128 stands for zero in the data rows.
Here is a table of points, one per row:
[145  91 136  69 101 131 148 223 255 134 134 112 137  91 121 118 128 145
 138 107 117  66 115 119 153 106 150 151 139 101 133 222 148 189  86 129
 112 113 122  52 132 144 200 147]
[131 184  95 177 145  59 171  98  22  90 165 207 166  75 121 162 143  82
 203  97 250 138 180  89 153 134  68  85   0 177 107 112 131  93 147  80
 127 152 165 200 157 151  62 102]
[ 97 116 132 130 136 127   0  87 111  97   0 255 108  68 158 115  87  94
 178  39 150  79 173  99 191 122   0  84 108 128  97 112 154 137 212  80
 178 127 106 131 157 173   3 157]
[113 146 114 141 124  86 108  60 143  41   0 201 194  56 202 125  87 142
 195 133  26 174 200  99 152  77   0 115  58 166  83 146 122 123 115  65
 183 158 139 122 179  83  65 147]
[130  86 132  99 123 153  29 183 118 113  32 158  88 180 209 185 162  70
  79  64 130 138 180  97 101 137 120 129 133  93 114 139 182  55 141 143
 159 100 145 127 110  62 102 100]
[114 127 123 132 213  16 255 242 130 167 146  25  64 128 141 143 124 147
  45 176   0 112 104 171 127 121 138 158 116 152 138  90 130  96 116 122
 184 132 102 201 177 126  68 114]
[125 155  79 115 252 106 198 111  58 155 176 141 136  98   8 117 128 103
  61 173 255 147 139 171 158 188 136  94  81 128 111   0  91  29 118 144
 106 188 133 248 176 144  91 114]
[150 143 155 116 115 177  96 126 165 132 246  81 147 119 124  99 144 189
  99  60 149  81  41 163  85 169 151 162 250 105 157 196 154 129 122 131
 162 139  97  51  62 148 172 141]
[110 112  85 125  97 127 191 132  42 105 119 176 134 136 162 145 105  70
 123 148 248 184 193 116 160 245 110 128  73  77 122  80  68  57 135 180
 124  97 148 151 179  79 133 152]
[127 129 153 146 100 234 255  20 179 165 138  96  92 147  62 100 165 125
 116 228 104 134  90 129 132  85 187 132 141 117 171 149  95 127 114 170
 103 103 112  91  85 162 184  88]
[162 137 113 147 123 119  73  65  36 158 153 183 164 138   3 125 118 148
 145 146 104  65 128 165 135  72 151 128 148 173 119 174 126 166 145  80
  78 117 120  72 121 160 135 164]
[162 117 178  75  63 144  13  99 176 117 102 180 180 133 134 152 167 137
 159 135 122 131 132 162 127  82 161 174 204 126 106 255 122 224 142  93
 217  93 135   0 127 134 171 176]
[118 157 150 165  46 183 133 100 155 134 197  59 126 126 123 104 135 154
 131 130 104 153 117 120 121 106 206 131 156 157 151 126 217 170  70 160
  79 205 144 140  94 151 165  73]
[ 94 123 147 130 255  83 114 184  83 133 136 100 102  70 147  73 105  94
 117 113 228 180 102 184 114 203 185  75  79 118 142  60 116  61 142 136
 163 130 152 233 160 100 140 122]
[137 129 161  61 124  65 176 255 113 199 255  46  61 183  83 142 165 108
  13 117  94 184  75 169 189 205 255 167 206  26 126  87 182  94 143 147
 130 151 115 166 123  45  77 156]
[143 133 137 150   0 113 255 166 103 160 255 137 141 169   0  42 103 170
  28 204  98  68  47 176 203  86 250 184 194 197 130 181 156 198 129 126
  85  99  96 148 122 123 223 167]
[ 87 150 124 105  86 173  81  82 121 134 120 106  76 129  90 141 102 172
 162 123  71 108 126 125  90  62  71 137  79 121 172 166 135 144 129 138
 110 101 100 109 114 181 183 145]
[121 135 123 139  84 191   0  69 244  91  57  71 169 131  83 140 122 152
 195 120 106 165 132 125  91 116 100 119 156 211 114 165 138 144 102 139
 139 111 167  76  59 123 184 117]
[137 115 132 129   5 247 149  98 185  79 143  88 161 141 147 159  95 186
 113 118 147 109 114 121 116  82 102 168 156 131 149  91  76 146 108 189
  85  89 126  91  52 138 174  89]
[156 107 141 117 100 212  79  68 106 130 168 197 137 172  40 130 167 135
 127 153 246 142 158 113  43 142 239 187  84 135 154 210 169 228 105 129
  78 126 131  91  75 115 135 101]
[106 121  86 116 131  60  48 122 127 141 112 167 118 116 206  51  92  90
 127 120 141  85 198 103 156 157  63 100 108  58 108  36  64  90 168 100
 133 177 107 156 124 137  71 147]
[150 124 125 113 255  63  48 199 129 116  88  70  66 155 199 137 135  57
 129  96 168 166  96 105 190 195 125 114 173 105 135  48  93  49 119 151
 132 143 140 197  90 108 119  97]
[108  94 129 169 133 135 130 168 154 138  43 176 143 164 158 142 124  79
 114  86 178 122 156  98 129 157 150 110  64  42 106  79 159 120 133 177
 192 124 143 215 159 104  97  91]
[166 116 197  54  98 182  60  88 210 111 113  72 146 135 179 200 179 184
 137  91   2 127  85 150 117  83 197 138 255 167 139 255 117 103 149  70
 136 109 125  51 103 130 200 139]
[118 129 125 191 238  49 163 179  88 135 158 156 154 154 200  68 136 152
 108  98  64 127 128  79 109 146 141 160 123 111 124 102 111 118 147 123
  65 110 150 153 188 109  30 104]
[152 110 113  94  14 166 195  78 173 163 160 104 127 121 101 138 147 157
 215 213 136 200  91 168  53 100  48 135 134  99 149 178 123 181  89 175
 111 122 127  41 118 168 255 137]
[155 184 146 199  89 120 152  77 187 100 255  74 143 125  69 224 102 206
 129 153 135 102  99  87  70  83 146 123 159 162 143  95 109 149 133 109
  51 137 118 140 126 191 141  81]
[112 106 101 142 153 136   8  83  86  93  28 130 150 114 157  80 114  51
 166  69 250 131 183  81 153 157  13  97  89 152  77  68 166 123 123 117
 182 131 124 186 179 118  43 175]
[128 123 118 159 184 104 175 179  45 132  11 148 113 165 193 120 137 106
 114 128  72 117 142  91 122 117  78  93  93 123 124  96  62 104  78  99
 171 150 160 101 157 124  53 132]
[102 132  95 127  90 165 154 137 183 187 121 108 100 136 183 160 121 136
 190 189  76  89 114 176 107 102 126 100  49 200 129 135 163 181 150 144
  48 117 107 114  90 118 207 173]
[114 136 124 137 171  43 255 113  31 117  74 112 123  92 169 130 129 126
 111 140   4 142 131 116 120 131 106  89 151 108 136  50  87 139 156 121
 145 115 112 152 174 117  80 121]
Along one direction, these points spread out more than along any other. Take the direction at right angles to it along which they spread out most. Then take the direction at right angles to both along which they spread out most. Go by this last direction. For each point below, how far along it does it lie, from 0 to 99? 50 is the average, and the first point above lies past it. One standard deviation of the points above along it is 16.
[155 184 146 199  89 120 152  77 187 100 255  74 143 125  69 224 102 206
 129 153 135 102  99  87  70  83 146 123 159 162 143  95 109 149 133 109
  51 137 118 140 126 191 141  81] 34
[118 157 150 165  46 183 133 100 155 134 197  59 126 126 123 104 135 154
 131 130 104 153 117 120 121 106 206 131 156 157 151 126 217 170  70 160
  79 205 144 140  94 151 165  73] 44
[130  86 132  99 123 153  29 183 118 113  32 158  88 180 209 185 162  70
  79  64 130 138 180  97 101 137 120 129 133  93 114 139 182  55 141 143
 159 100 145 127 110  62 102 100] 73
[137 115 132 129   5 247 149  98 185  79 143  88 161 141 147 159  95 186
 113 118 147 109 114 121 116  82 102 168 156 131 149  91  76 146 108 189
  85  89 126  91  52 138 174  89] 43
[118 129 125 191 238  49 163 179  88 135 158 156 154 154 200  68 136 152
 108  98  64 127 128  79 109 146 141 160 123 111 124 102 111 118 147 123
  65 110 150 153 188 109  30 104] 60
[162 117 178  75  63 144  13  99 176 117 102 180 180 133 134 152 167 137
 159 135 122 131 132 162 127  82 161 174 204 126 106 255 122 224 142  93
 217  93 135   0 127 134 171 176] 64
[162 137 113 147 123 119  73  65  36 158 153 183 164 138   3 125 118 148
 145 146 104  65 128 165 135  72 151 128 148 173 119 174 126 166 145  80
  78 117 120  72 121 160 135 164] 35
